One vector is turned by the same rotation once a step. Each row is the vector after some number of steps, and that number follows the row.
The counts run from 0 to 219.
[114 105 138 145 185 177 131 133 108  96 151 140 147 162  99 149  68 157
 113 147 170 186 175 130 104 165 111 146 138 112 136 140 102  93 110 155
 177 116 108 185 106 115 106 178  89 142 135 109 123 101  79 114 100  85
 128 150 149 165 123 118 128 106 124 109 142 114 126 114  86 105 143  96
 136 173 131 142 131 105 135  88 115 134 158 104 128  77 143  90] -> 75
[140  90 132 144 167 151 151 136 114  68 183 117 113 154 110 163  85 158
 105 131 173 200 180 118 124 147 125 156 119  90 141 121 117 117 111 138
 147 110 132 196  90  87 113 162  69 143 148 144 153  97  92 100 116 106
 131 136 170 153 103 118 143 119 100 135 125 119 104 113 134 152 135 122
 134 178 173 129 137 139  80 100 124 132 154 131 167 108 125 119] -> 74
[ 90 137 150 131 181 150 113 120 110 120 106 117 136 105 107 129 140 147
  96 140 106  39 157 152 159  97 157 103  60 120 122 134  85  84 134 109
  84 144 151 153 139  97 150  98 116 121  97 158 118 114 116 154 178 131
 140 121 150 155 136 120 151 124  87 112 125 149  96  58 140 104 111 132
  89 104 127 102 114  87 162 118 124 105  99 113  81 164 139 116] -> 219
[103 146 129  82 174 175  72 132  91 135 112 106 142 126 113 122 102 133
 108 136 130 137  86 151  83 166 185 142 117 101 117 144 121 120  95 126
 136 130 116 160 101 117  89 167  81 107 152 151 140 131 149 160 150 154
 102 139 135 147 168 134 109  91 117  92 101 116 110 127 147  55 123 180
 139 142 136  80  95 170 132 139  92 112 152 120 116 155 113 102] -> 55
[137  87 125 111 181 147 113 119 128  94 133 108 129 141 118 122  90 147
  69 129 125 148 147 143 128 139 138 138 135  93 160 119 111 141  97 137
 144  89 167 158 107 103  88 182  81 135 130 148 150 104 104  99 161 132
 149 105 144 169 139 103 121 123  76 113  60 122 107 117 164 145 121 148
 124 155 177  54 121 150  69 129 117 134 164 146 154 141 108 130] -> 148
[108 158 157 125 170 105 128 158 118 141 135 113 116 117 107  82  98 141
  80 168 122  93 180 162 169 122 157 126  90 111 142  77 137 155 137 116
  85 137 156 101 150  85 114 155 129 101 117 131 164 132 141  93 158 161
 137 147 165 157 123  99 146 137  96 160 111 161 116 118 154 151 119 158
  82 141 136  67 132 108 109 125 128 108 120 132 148 136 163 160] -> 126
[180 120 136 117 138  77 124  76  93  97 128 123  88 126 130 128  90 132
 105 135 132 107 183 163 140 166 119 137 136 167 109  86  93 140 141 125
 112  90 147 189 103 135  86 135  76 144 156 116 124 117  66 114 151 153
 146 103 105 175 146 117 150 122 111 114 134 143  84 150 109 151 146 146
 160 125 185 133 135 131 114 108 144 161 128 119 128 132  98 143] -> 72
[115 139 100  97 181 191  86 120 104 126 111  92 145 108 103  96  78 135
 115 169 137 147 122 125 110 191 150 177 155  93 120 149  90 126 113 124
 153 122 120 144  93 132  84 164  96  97 126 131 114 137 127 158 136 136
 115 118 148 179 187 127  91 120 134  95  99 135 109 116 130  74 137 151
 128 136 129  72 139 145 144 138 109  95 162 116 118 172 100 132] -> 54
[151 119 161  86 142 125 146 129 142  97 119 146  96 102 114  84 108 124
 138 102 117  70 120 166  82 125 162 105 132 143 112 128  96 128  96  97
 128  78 108 125 141 190 142 141 124 114 136  76 150 117  94 114 125 111
 150 143 115 166 115 116 123 103 123  89 139 160  99 115  67  90 151 143
 137 125 134 107 133  47 178 138 142 112 137  50 100  87 124 108] -> 111
[127 111 147 144 154 106 151 169 132 147 175 146  84 126 155 135 119 108
 106 171 201 118 122  95 191 159 127 207 157 146 162 134 167  95 139 117
 119 110 111 116 120 114 100 148 155  97 136 140 131  90 144 154 113  77
  71 152 113 126  98 138 140 132 145 132 147 117  72 103  98  97 149 141
  91 151 127 149 151 120 165  74 159 140 127 112  91  86 136 117] -> 102
[116 118 105  86 173 126 138 129 129  95 168 112  84 170 130 136  93 120
 145 167 173 140  88 103 108 133 143 176 151 102 152 132 118 112 109 136
 147 127 115 180  73 101  78  97 102 126 101 177 131  86 139 152 166 107
 121 184 142 110 110 156 139 128 111  98  97 145 132 136 145 124 148 137
  79 113 161 153 144 160 104 108 121 159  95 108 130 167 137  82] -> 61
[116  82 121 129 192 183 122 132 123  91 136 105 155 165 104 122  87 150
  95 123 142 176 146 137 131 143 147 132 134  75 154 136 111 116  75 153
 163 110 141 145 116  88 106 201  83 141 110 158 149 104 114 108 142 103
 146 141 148 155 125 120 123 114  89  93  85 122 126  93 135 125 132 121
  98 161 142  94 135 111  84 120 101 109 162 141 142 135 140  98] -> 149
[125 120 144 145 173 120 169 129 140  88 153 137  73 123 136 127 115 119
  84 162 176 125 101 129 174 102 116 183 114 121 125 152 105  94 128 101
  74 106 134 209 145 130 127  79 126  97  94 128 137 110 145 153 154 117
 107 154 173 138 114 155 170 178 145 132 131 119 113  84 118 120 155 144
 103 107  81 152 133 104 132  82 135 116 111 118  97 139 128 115] -> 197
[143 125 156 117 127  99 139  91 117 118 154 128  96  93 160  64  88 131
 108 107 128  99 178 114 164 150 130 166 123 151 146  92  99  97 154  87
 103 122 147 133 122 147 151 118 132 109 153  94 138 167 109 104  97 128
 161 123 149 137 136 116 128 176 128 109 176 173  96  84 114  94 137 148
 125 143 172  90 145 142 169 101 143 114 141 119 131 113 103 145] -> 106
[142 109 186  85  88 131 126 117 149 135 140 148 142 129 162  76  75 164
 118  69  76  98 149 124 161 122  96 116 104 143 188 135 146 145 122 156
  70 135 123  79 110 133 135 145 146 111 103 153 146 141 171 124 161  98
 133 123 126 126 116 130 148 153  57 132 129 152 119 132  98 104  66 154
  81 101 155  88 137 169 163 102 113 115 132  91 141 118 139 132] -> 119
[139 169 161  71 156  93 117  88 120 137 146 136 122 127 139  97  62 146
 110 134  95 126 169 139 110 116  77 110 109 148 170  74 129 108 158 143
  80 145 130 153  91  92 106 124 142 156 121 137 152 144 135 156 163 115
 159 170 142  96  77 102 111 101  91 129 131 154 136 155 116  99 131 149
  98 139 148 148 117 167 146 122 120 164 100 103  96 161 150 117] -> 159
[139  97 126 127 106 131 147 166 130 132 162 133 122 175 163 125  84 131
  79 123 111 178 155 113 186 131  78 185 156 141 137 152 128 148 111 135
 171 124  91  92  84 149 113 165 135 115 107 124 101 107 134 111 137 106
 117 113  86 112 101  97 125 107 133 123 151 140  93 138 110 122 144 146
 108 122 161 132 134 166 137  76 119 128 139  91 163 117  92 113] -> 80
[136 146 193 134 150  88 112 129 116 109 127 129  97 122 112 158 132 126
  87 191 135 117 154 167 122 150 180 116  86 149  71  76 150 131 133 149
 104 140  94 146 137  66  99 147 129 109 155 119 148 101  99 128 122 133
 100 116 112 134 126 118 142  49 152 124 123 121  52 151  90 101 143 168
 124 149 146 174 115 140 147 133 158 133  98  98 129 116 121 133] -> 165
[141 107 154 167 160 121 117 100  91  97 129 136 127 119 112 137 126 142
 123 139  99  93 186 141 152 121 151 102  82 152  77 113 116  72 124 137
 112 140  96 195 125  68 104 102  99 162 115 118 117 125  98 122 136 117
 147 137 127 126 140 121 168  82 124  68 149 140  74  72 107 116 146 111
 139 107 119 188 139  88 168 118 130 136 105  83 110 137 115  97] -> 70
[ 79 144 141 117 176 124 140 154 109 128 147 101 121 120 101  77  67 126
 115 152 126 123 176 149 186 146 159 140 109  81 126  95 103 140 126 123
 107 144 140 115 128  84 120 123 124 117 112 128 141 159 139 107 130 148
 110 144 188 160 136 104 135 163 107 145 124 157 133 101 155 141 125 124
 103 137 128  64 160  98 119 121 132  86 125 133 162 162 131 157] -> 127
[124 105 151 103 115  63 178 159 101 121 178 160 117 123 147  86  61 143
 117  77 137 113 164 140 166 150 119 144 113 130 130 110 122 150 115 148
 102 137 114  97 100 132 131 108 148 122 150 164 153 122 173 127  98 148
 129 141 129 109 104 140 137 133 117 120 176 151 113 122 125  97  84 149
 140 141 164 123 156 170 150  74 115 150 115  92 146  78 161  96] -> 4
[ 89 161 113 120 148 148 126 173 106 125 129 149 126 135  98 132  89 125
 100 168 169 127 176 154 120 175 135 136 146 106 122 136 104 117 148 132
 149 109 126 149  99 130 150 143  97 125 127 150 138  74 108 154  89  99
 112 172 130 145 132 117 136 107 104 154 134 120 138 117  92  98 106 128
 124 154 117 112 116  93 188 105 104 153 142  84 114  72 153  81] -> 1
[143 125 122 113 107  67 153 163 122 138 149 144  68 144 101  78  70  97
  86 113 147 121 159 202 175  96 131 143 153 159  93 118 111 168 142 131
 106  92 135 163 110 118 130 103 119 124  91 122 152 121 154 113 120 132
 134 144 121 132 108 124 171 162 135 155 140 133 142 143 128 130 114 123
 155 106  71 113 135 104 152  98 112 144 102  94 176  52 159 112] -> 99
[143 119 149 121 156 147 117 145 113 135 135 122  99  89 152  81 128 101
 109 119 164 110  81 123 134 154 179 175 136 130 130 143 152 110 100 106
 114 106 101 148 133 130 123 176 101  83 178 119 158 137 132 142  98 111
  84 123 122 139 172 121 122 107 158 100 117 103  67 107  87  63 139 165
 142 147 143  97 149 138 160 125 139  96 168 108 135  94  92 136] -> 204
[176 123 151 129 130 119 125 108 123 129 130 145  66  75 182  64  96 116
  84 104 152 118 154 110 175 155 114 173 126 154 156 114 116 106 147  76
 110  93 152 150 120 150 136 157 115 117 182 102 174 147 112 119 116 113
 125  95 136 149 132 104 101 163 115 116 138 137  91 115 126  98 126 159
 138 164 164  70 138 154 137 104 161  95 144 137 146 112  72 167] -> 107
[128  75 155 144 171 168 118 111 121 118 124 125 157 123 108 167 168 159
  82 145  94  87 168 120 155  81 168 112  69 160 104 155 123  67 103 132
 123 121 107 159 145  91 110 143 106 115 105 142 122 107 101 115 173 119
 143 126 118 150 159 122 148  97 133  91 125 145  72  65 135  99 155 142
 100  90 133 133 116 104 146 141 143 100 100 118 108 149 113 100] -> 144
[130 110 153 163 161 141 120 125  78 140 144 123 121 119 126 164 143 134
  85 158 113  98 177 139 179 106 147 128  69 144  86 138 128  57 118 146
 125 138  94 199 126  31 124 141 106 141  94 142 124 116 120 138 127 117
 120 132 118 116 117 115 146  84 132  81 143  95  69  82 121  97 138 136
 124 127 105 166 110 123 134 112 129 114 109 130 126 128 114 109] -> 69
[148  96 152  90 132  75 158 128 128 102 164 120  93 134 127 102 115 138
 126 102 138  91 114 162 115 128 201 134  98 113 100  91 127 157  91 153
 136  86 136 111  75 105 132 125 103 127 129 136 176 128 143 104 143 164
 120 120 152 182  97 132 141 130 104 113 120 169  84 162 124 137 114 165
 136 110 185 114 161 111 105 154 170 157 113 112 162  90 136 119] -> 38
[111 132 150  97 123 102 136 137  99 113 146 153 100 106 115 113 106 132
  97 132 145  89 110 162 119 139 134 133  82 131 100 143 101 130 129 154
  88 130 107 159  91 115 167  94 125  97 142 157 145 110 207 176 108 135
 105 134 147 122 114 152 149 131 121 128 153  93 129 131 104  67  75 179
 143 125 108 119  90 163 172 121 100 124  97  87 120 102 135 100] -> 192
[ 92 117 179 127 137  84 151 109 118 126 143 151 108 103 136  93 103 140
 103 125 126  94 193 133 166 114 156 135  72 162 121 105 112  89 150  98
  94 144 139 143 155 123 146  84 152  96 149 107 129 163 130  96 103 146
 164 133 165 126 149 112 148 173 152 113 192 184  97  73 140 102 133 144
 137 131 141 121 120 120 198  93 138 102 126 125 116 104 141 119] -> 105
[142  99 176 103 128 119 125  55 140 130 164 143 168 109 150 106  73 185
 119  82 110 119 162 121 116 137 114 117  79 175 175 128 124  95 143 160
  73 129 128 113  91 114 136 132 147 118 136 143 120 163 146 140 156 115
 146 112 167 146 126 147 129 145 102 135 153 178 107 162  91  83 110 152
 130 106 171 124 141 182 141 111 146 143 109 115 128 118 124 120] -> 44
[129 112 139 120  96  88 158 183 107 158 173 149  85 124 169  91  71 128
 103  84 132 138 155 104 209 161  90 170 142 129 136 137 129 143 128 130
 135 122 125 107  79 126 134 131 143 126 128 142 153 115 161 137 105 108
  87 117  98 111  98 123 125 131 111 145 152 130 108 141 101 106 109 151
 125 155 149 114 144 175 143  58 134 145 122  94 159  86 120 128] -> 5
[105 124 147 134 155 151 128 165 105  79 113 133  73 110 110 115 137 112
  98 120  95 112 138 131 147 104 139 126 118  82 104 133 100  94  77 122
 153 122 118 181 144 116 136 118  93 155 112 124 154  79 128 126 144 112
 140 149  92 109  95  87 137 100 103  44 131 101 124  54 108 112 138 135
  69 142 110 127 119  97 133 112  87  95 135  99 117 146 128  85] -> 184
[147 116 134 100  90 138 115 141 142 176 133 140 120 126 157  75  83 144
  90  90  82  90 151 148 194 113  80 141 143 131 171 154 137 147 126 133
  84 100 129  81  85 135 130 152 149 124  73 134 138 149 171 123 187 106
 117 102 109 128 103  97 140 151  75 142 106 131 123 135  98 113 103 141
  73  99 120  91 132 137 145  97 117 112 114 102 160 127 101 157] -> 120
[115  98 114 117 141 161 158 147 150 132 174 115 146 145 139 147 103 155
 129 143 170 140 148  92 168 172 149 168 114 103 130 154 131 127 118 151
 171  98 115  85  69 104 148 162 131 106 110 138 136 112 114 132 133  92
  80 114 141 176  96 127 114 142 112 152 126 171  86 135 102 136 149 118
  96 143 200 134 169 103 116 106 172 135 109 102 149 120 135 123] -> 40
[132  98 130 126 137 165 106  96  88  84 174 138 103 143 128 145 107 138
  85 128 169 171 100 153  95 143 140 147 118 136 139 143 127 101 125 142
 124 113 106 236  83 104 122 164  56 139 171 147 145 106 111 128 120 107
 116 135 134 128 143 151 143 118 132 109 114  62 116 135 111  68 106 162
 154 142 141 137 109 177 123 108 117 131 139 126 161  91  97  84] -> 170
[134 100 127 122 165 153 123 133 121 118 125 133 144 140  85 126  80 139
 109 145 157 167 173 170  78 173 138 132 139 131 101 140  72 127 113 166
 161 107 107 160 115 126 130 172 104 120 137 116 126 114 108 168  69 109
 124 139 137 158 139 122 121  84 145 113 147 124 107 128  76  81 145 127
 180 149  84 136  99  98 175 124 120 147 134  80 107  69 152  66] -> 76
[ 99 130 139  83 118 130 125 156 158 171 112 160 136 119 104  95 106 133
  91 125 107  76 165 166 127 109 160 108 110 146 148 156 104 131 109 130
 128 115 135  77 123 121 151 145 150 103  88 144 145 119 153 125 135 101
 163 129 115 156 116 111 120 137 121 131  97 159 128 145 110  89 130 114
  87 104  87  90  88 103 189 159 124 138 100  70 124  78 170  74] -> 213
[113 153 140  92 137 105 117 116 106 131 130 126  99  97 135  63  86 147
 144 123 110  47 182 118 176 161 142 142 115 140 135  97 120 103 149  92
 104 139 143 110 124 130 119  92 130 117 137 125 119 144 114 113 138 149
 147 143 152 158 156 116 134 154  95 123 151 185  98  85 160 115 138 138
  96 110 180  82 161 120 177 115 135 117 136 116 118 172 133 146] -> 31
[146 116 170 129  72 101 153 146 118 130 171 141 107 127 163  98  78 152
 114  84 107 122 161 150 193 116  77 133  98 130 133 118 143 152 146 143
  84 128 101 115  98 105 139 107 135 133 106 120 127 134 154 131 140 105
  97 123 117  99  85 133 159 137 101 141 145 136 107 133  63 120  99 167
 111 123 146 133 142 138 144  67 130 131 101  78 167 104 104 133] -> 194
[175  86 172 112 189 133 128  97 159 113 112 124 159 107 122 117 108 147
 122 151 114  94  97 130  96 122 129 151 144 143 140 121 126  87 106 139
  88 113 118 144 162 141  52 168 139 103 118 129 132 118 125 149 172 103
 136 151 140 174 121 133 131  99 135 101 107 151  83 108  85  81 164 147
 105 125 127 132 144 108 140 121 149 129 140 113  56 166 134 109] -> 49
[133 134 137 124 184 116 154 105 102 119 138 104  95 124 136 101  96 103
 155 185 133 129  97  96 120 175 135 177 131 106  87 112  98 116 102 154
 116 127  99 170 120  73  78 121 151 131 118 137 153 123 137 162 101 108
 112 134 133 138 123 128 107 109 163  59 125 137  94  96 101  96 180 105
 125 150  97 160 159 137 109  86 139 122 111 111 121 160 138 120] -> 163
